0: [112 121 159 121 164 117 116 108]
1: [130 156 121 156 130 124 135 121]
2: [136 103 134 103 130 141 125 152]
3: [151 155 137 155 130 138 150 147]
4: [141 168 122 168 130 125 141 122]
5: [183 170 142 170 147 142 162 155]
6: [124 110 107 110 112 112 109 106]
7: [138 143 165 143 164 143 148 155]
8: [149 129 105 129 112 110 113 105]
9: [155 132 128 132 130 130 132 132]
10: [113 141 102 141  95 108 114 104]
11: [110  93 125  93 130 116 106 107]
12: [ 91 105  81 105  78  90  94  96]
13: [102 172 148 172 147 148 170 165]
14: [ 97  99  98  99  95 105 102 102]
15: [116 174  88 174  95  96 109  99]
16: [112 116 119 116 112 118 115 108]
17: [122 117 102 117  95 109 109 104]
18: [105 101 113 101 112 110 106 105]
19: [108  94 102  94  95 113 105 106]
20: [205 109 149 109 147 209 173 193]
21: [ 90 113 113 113 112  96  99  98]
22: [255 177 204 177 199 255 255 193]
23: [120 149  97 149  95 104 113 102]
24: [137 159 176 159 182 142 157 155]
25: [101 123 101 123  95 107 109 103]
26: [120  99 122  99 130 126 114 123]
27: [103 111 120 111 112 109 107 104]
28: [144 130 131 130 130 148 145 166]
29: [131  96  98  96  95 136 118 143]
30: [108 101 130 101 130 114 108 106]
31: [159 186 194 186 199 164 199 193]
32: [150  86 144  86 147 155 122 178]
33: [170  97 214  97 217 174 140 193]
34: [117 255 221 255 217 211 255 193]

[104 134 184 134 182 110 114 104] 0
[183 107 144 107 147 187 156 193] 20
[104 124 151 124 147 109 111 104] 0
[132 113 110 114 112 115 112 107] 6
[137 147 118 147 112 122 130 116] 1
[100 126  91 126  95  99 103 100] 25
[133 116 110 116 112 115 113 107] 6
[100 135 143 135 147 106 111 103] 0
[149 130 101 130  95 107 111 103] 8
[138 149 137 149 130 138 147 147] 3
[124 111 129 111 130 129 121 130] 26
[134 150 126 150 130 129 138 129] 1
[147 139 116 139 112 120 125 113] 8
[164 114 125 114 130 168 150 193] 28
[ 99 139 184 139 182 104 110 102] 0
[121 108 106 108 112 112 108 105] 6
[124 198  94 198  95 102 120 101] 15
[197 111 135 111 130 201 170 193] 20
[140 135 132 135 130 145 146 160] 28
[138 103 128 104 130 143 126 155] 2
[117 126 128 126 130 123 122 117] 16
[163 164 184 164 182 168 188 193] 31
[200 111 137 111 130 204 172 193] 20
[133 135 107 135 112 112 117 106] 8
